Each row has a name. After each piece below comes the name of the row it's from, unless a question asks for something else. Each question is about the rows just above it. Places in a row count from 1.

[ 30 -32  53  -4] -> <167>
[ -7 -28  -4 -12] -> <90>
[ 30  -4 -32  54] -> <113>
Table of tags by key:
[-12] -> j758
[-29] -> j34
[-11] -> j707
[-32] -> j546
[-28] -> j297
Look up the entry of <90> at place 2 in the table: : j297
[ 30  -4 -32  54] is in which row? : <113>
Which row holds these entries in another order? [ 54 -32  -4  30] : <113>
Where do [ 30 -32  53  -4] appear? : <167>

[  4   2 -10  -5 -14   7  13 -31   7 -34  20  17  11 -21  15 -33  -6 -17
   0 -23  20  -3  -6 -14   7   9   1   4 -15   5 -21  -3 -30  18 -20  34
 -26  -1  16 -22 -21  -3  22  -2   6 -11 -35 -12  24   0   2   7  16   4
  -3   7   6  18   0  15 -19   2  23  -5] : <145>
[  3   7  16   4 -14   7  13 -31   7 -34  20  17  11 -21  15 -33  -6 -17
   0 -23  20  -3  -6 -14   7   9   1   4 -15   5 -21  -3 -30  18 -20  34
 -26  -1  16 -22 -21  -3  22  -2   6 -11 -35 -29  24   0   2   7  16   4
  -3  -3   6  18   0  15 -19   2  23  -5] : <190>
[-26 -22  23  16   0 -15   5  -2 -30  11 -33   6   6   1 -19 -23 -17   7
 -14 -34  24  -3   7   0   2  17  34  16   2  15  -6  -6  -1  16  22  20
 -21  -3   4   7   7 -21   4 -35  -3  -5 -29   1 -31   7  -3   9  18  20
  18  15 -11   3 -14   4 -20  13 -21  -3] : <99>
[ -1  16 -22 -21  -3  22  -2   6 -11 -35 -12  24   0   2   7  16   4  -3
   7   6  18   0  15 -19   2  23  -5   4   2 -10  -5 -14   7  13 -31   7
 -34  20  17  11 -21  15 -33  -6 -17   0 -23  20  -3  -6 -14   7   9   1
   4 -15   5 -21  -3 -30  18 -20  34 -26] is which row reordered? : <145>
key -> tag
[-6] -> j32
[7] -> j31
[-17] -> j84
Look up the entry of <99> at place 17 in the table: : j84
The row with [  4   2 -10  -5 -14   7  13 -31   7 -34  20  17  11 -21  15 -33  -6 -17
   0 -23  20  -3  -6 -14   7   9   1   4 -15   5 -21  -3 -30  18 -20  34
 -26  -1  16 -22 -21  -3  22  -2   6 -11 -35 -12  24   0   2   7  16   4
  -3   7   6  18   0  15 -19   2  23  -5] is : <145>
Put [ -3  20   7   7  23 -20   0 -23  20 -26 -15   4 -29 -14   6  18  34  17
  -2  16 -14   7  -5 -31  -6 -21   0 -11  13   4  24  16  15   2 -35 -34
  -3   7 -21 -22   0 -33   5 -17  18   3 -30  22  -1 -19  11   1   7   2
   9  -6 -21  -3  15  -3  -3   4  16   6] back in order: which row is it? : <190>
The row with [-3  9 18 20] is : <99>
[ 15  -1   0 -21   2  -3   7 -19  16 -23 -26 -14  20 -20  18   4 -33 -14
   4 -31   0  -3   6 -21   3  -3  -6  -5   7 -30  34  15  23   2   9 -29
   7  -3   7   0 -22   7  11   6  22  -2  13 -35  16  16 -15 -11   4 -17
 -34  -6   1 -21  18  -3  20  17   5  24] is which row reordered? : <190>

[-20 -29 -47 -34]  <191>
[-22 -29 -47 -30]  <145>
[15 20 49 52]  <99>
[-20 -25 -45 -32]  <107>
[13 18 47 56]  <196>
[14 39 45 21]  <90>
[17 32 54 46]  <167>
[-18 -16 -40 -36]  <190>
[-19 -26 -45 -35]  <120>
Table of tags by key:
[-15] -> j995
[21] -> j670
[39] -> j716
[52] -> j182
[-16] -> j890
[20] -> j208
[38] -> j303
[32] -> j996
Look up the entry of <99> at place 2 in the table: : j208
Which row holds these entries in another order? [-34 -29 -20 -47] : <191>
The row with [-19 -26 -45 -35] is : <120>

[ 2 20 44 47 48 48 48 48 48 48 48 48 47 48] : <99>
[53 48  0  0  0  0  1  9 37 47 49 47 47 48] : <190>
[45 48 50 48 48 48  0  1  4 23 45 48 48 48] : <191>
[ 0  0  0  0  0  0  0  2 12 40 46 48 48 49] : <167>
[ 0 -1  0  0  0  0  0  0  0  1  8 36 46 48] : <120>
[48  0  0 49 12  0 40 46  0  0  1 48  0  2] : <145>
[ 0  0  1  0  0  0  1 10 39 47 48 47 47 48] : <90>
[ 1 -1  1  0  0  0  4 28 45 48 47 48 48 48] : <107>
Which row holds these entries in another order? [48 48 49  0  0  0  0  0  0  0  2 12 40 46] : <167>
q: [45 48 47 48 48 48] : <107>
key -> tag
[48] -> j888
[47] -> j673
Join <190> by its entry at place 13: : j673
q: [53 48  0  0  0  0  1  9 37 47 49 47 47 48] : <190>
Where do [ 0  0  0  0  1  8 36 46 48] appear? : <120>
Which row holds [50 48]? : <191>

[ -9   1  20   5  -4 -10   1 -10  15   9   5  -2   8  11   7  15  14  -6
  -9  -9 -11  -5  -8  16  -9   6 -13  16  14  11  -6  14] -> <190>
[ -9   1  20   5  -4 -10   1 -10  15   9   5  -2   8  11   7  15  14  -6
  -9  -9 -11  -5  26 -34  27 -37  27 -29 -30 -36  28 -31] -> <120>
[ -9   1  20   5  -4 -10   1 -10  15   9   5  -2   8  11   7  15  14  -6
  -9  -9 -11  -5  26 -34  27 -18  27 -29 -30 -36  28 -31] -> <107>
[  9  -9   7  -9   9  12   6  11 -17 -10  -3   8 -18 -16 -15 -12  -7  19
   1 -15  14  -2  13 -14   8 -15   7  -3 -18 -18  13 -17] -> <167>
[-15  23  29  27 -13  -7  -6 -12  20  23  30 -11  12  24  19  27  35   8
 -27 -32  -6  19  -3  30 -15  21 -23  46  13  17  -4  16] -> <196>
tags:
[-18] -> j320
[14] -> j613
[-9] -> j824
[-30] -> j387
Look up the entry of <190> at place 29 in the table: : j613
q: [  9  -9   7  -9   9  12   6  11 -17 -10  -3   8 -18 -16 -15 -12  -7  19
   1 -15  14  -2  13 -14   8 -15   7  -3 -18 -18  13 -17] : <167>

[  9 -21  36 -22  -7  16  -4  37]  <120>
[  7 -19  38 -21  -7  15  -1  34]  <167>
[-21   9  -7  -4 -22  16  36  -4]  <217>
[ 37   9 -21  36 -22  -7  16  -4] is which row reordered? : <120>
Which row holds [  9 -21  36 -22  -7  16  -4]? : <120>
q: [-1 34] : <167>
The row with [-7 16 -4 37] is : <120>
key -> tag
[17] -> j63
[16] -> j742
[15] -> j393
Join <120> by its entry at place 6: : j742
q: [  9 -21  36 -22  -7  16  -4  37] : <120>

